In the rows, zero is written as 128.
Named turns come first, each shown by rows before and after it. Which turns, in which order, take the first row of each pair that follows to the second? Write the first one first, as in the answered first pair.
turn Q599:
[ 96 126 174 117 132 126 112 135] => [101 121 174 147 129 119 132 116]
[133 132  93 106 147 119 117 148] => [123 114  96 117 152 106 123 130]
[129 140 136 130 111 130 133 127] => [124 141 134 119 119 135 121 139]
turn Q563:
[122 121 142 106 141 134 113 151] => [131 143 150 106 105 130 125 144]
[163 113 117 126 118 120 146 126] => [131  97 115 110 139 107 124 126]
[165 141 102 137 174 139 150 137] => [ 91 149 113  99 152  91 129 115]
turn Q51:
[148 146 113 114 143 138 116 155] => [149 137  95 117 150 131 130 142]
[108 103 115 135 160 102 133 108] => [109  95 135 147 149 114 138 105]
[126 137 155 139  95 135 123 122] => [124 145 146 123 100 136 114 133]
[115 101 132 113 145 136  95 145] => [118 101 125 111 153 133  98 137]
Pairs:
Each pair is 2 to 4 turns apart.
[142 115 111 133 134 108 155 126] => [131 141 133 113  98 110 146 131]
Q51 then Q599 then Q563 then Q563
[149 106 116 146 150 136 127 136] => [128 156 128 112 100 122 130 133]
Q563 then Q599 then Q599 then Q599
[128 126 155 153 103 124 139  97] => [143 167 124 106 104 136 115 132]
Q599 then Q51 then Q51
[ 84  81 201 155 102 148  90 110] => [122 133 143  93 135 178  50 176]
Q563 then Q51 then Q563 then Q51
[ 91  40 203 187 145 145  99 132] => [ 83 105 131  83 183 138  41 186]
Q51 then Q51 then Q51
[158 104 145 159 171 185 106 158] => [175 186 116 109 121 172 109 160]
Q563 then Q563 then Q51 then Q51
[ 94 134 160 104 133 150  68 173] => [139 188 128  86 104 148  96 170]
Q563 then Q51
[101 120  83  96 169 101 132 113] => [153 168  76  97 130 126 149 127]
Q599 then Q599 then Q599
[218 159  81 122 147 175 132 130] => [ 78 104  91  75 185  99  86  95]
Q51 then Q51 then Q563
[135 122 159 136 111 109 156 105] => [167 119 149 145 136 141 150 128]
Q563 then Q599
[130 117 127 117 177 161  87 174] => [181 155 113 125 150 169 115 176]
Q563 then Q563 then Q51
[112 167 167 138  74 127 154 129] => [147 142 123 130 160 170 117 187]
Q599 then Q563 then Q51
[163 159 165 146  59 154 127 130] => [148 136 154 116 124 178  71 179]
Q599 then Q563
[ 86 150  79 136 116  78 157 102] => [132 166  79 156 100  94 181 106]
Q563 then Q563 then Q563
[ 88 117 116  96 133 108 122 117] => [157 133 116 141 100 129 171 110]
Q51 then Q563
[108 179 153 107  93 127 113 111] => [105 178 117  97 118 105 121  99]
Q51 then Q51
[107 134 140 104 134 152  82 149] => [130 173 116  99 113 149 105 141]
Q563 then Q51
[222 154 101 127 167 170 122 181] => [147 127  72  83 215 131  91 171]
Q563 then Q563 then Q51 then Q563
[130 156 130  98 141 118 107 138] => [122 118 171 144 125 118 126 111]
Q599 then Q599 then Q51 then Q51
[ 70 120 114 109 150  74 151  89] => [106  88 101 134 200 105 148 114]
Q563 then Q563
[121 115 140 126 154 152  91 164] => [ 81 137 155 116 106 119 101 132]
Q563 then Q599
[103 131 163 145  89 111 153 112] => [121 168 150 117  83 129 131 139]
Q599 then Q51
[149 150  64  83 193 149 111 171] => [122  84  73 151 201 107 167  98]
Q599 then Q599
[190 146  78 160 139 166 153 113] => [ 71  91  93 134 167 111 121  74]
Q563 then Q51
[169 104 123 169 114 150 158 115] => [147 161 113 114  68 132 144 109]
Q599 then Q563 then Q51 then Q563
[115  90 103 190 164  98 169  90] => [182 151 124 196 102 146 177 124]
Q599 then Q51
[ 98  89 118 144 190 123 112 121] => [103 147 153 141  84 104 149  82]
Q51 then Q563
[ 89 154 170 106  92 140 123 131] => [ 80  96 163 144 136 122 139 106]
Q563 then Q563 then Q599
[161 158 160 150  91 173 104 169] => [128 177  59  86 142  98 116 131]
Q51 then Q51 then Q51 then Q563
[147 176 105 107 110 133 133 136] => [ 84 118 110 105 151  97 119 111]
Q599 then Q599
[141  92 150 168 137 153 125 137] => [153 121 161 165  97 149 141 127]
Q563 then Q563
[131 125 112  91 177 153  70 181] => [117 193 101  74  79  92 131 118]
Q51 then Q563
[131 157  96 132 105  87 153  75] => [148 182 140 124  63 131 120 119]
Q51 then Q51 then Q599
[152  94  77 124 191 132 154 138] => [170 103 132 176 122 141 196 106]
Q51 then Q563 then Q51 then Q563
[ 90  99 107 136 150  84 145  81] => [132  91 173 188 111 142 146 106]
Q51 then Q51 then Q563
[104 158 158 113  95 147  78 127] => [162 164 150 138  99 175  91 137]
Q599 then Q563 then Q51
[ 92 151  98  77 144 111  94 134] => [ 75 101 123 137 138  91 139  89]
Q599 then Q51
[136 117  96 119 204 122 147 129] => [ 88 143 132 116 130  83 166  86]
Q51 then Q563
[157 146 133 158  92 106 172 101] => [146 112  96 120 188 125 117 151]
Q599 then Q563 then Q51
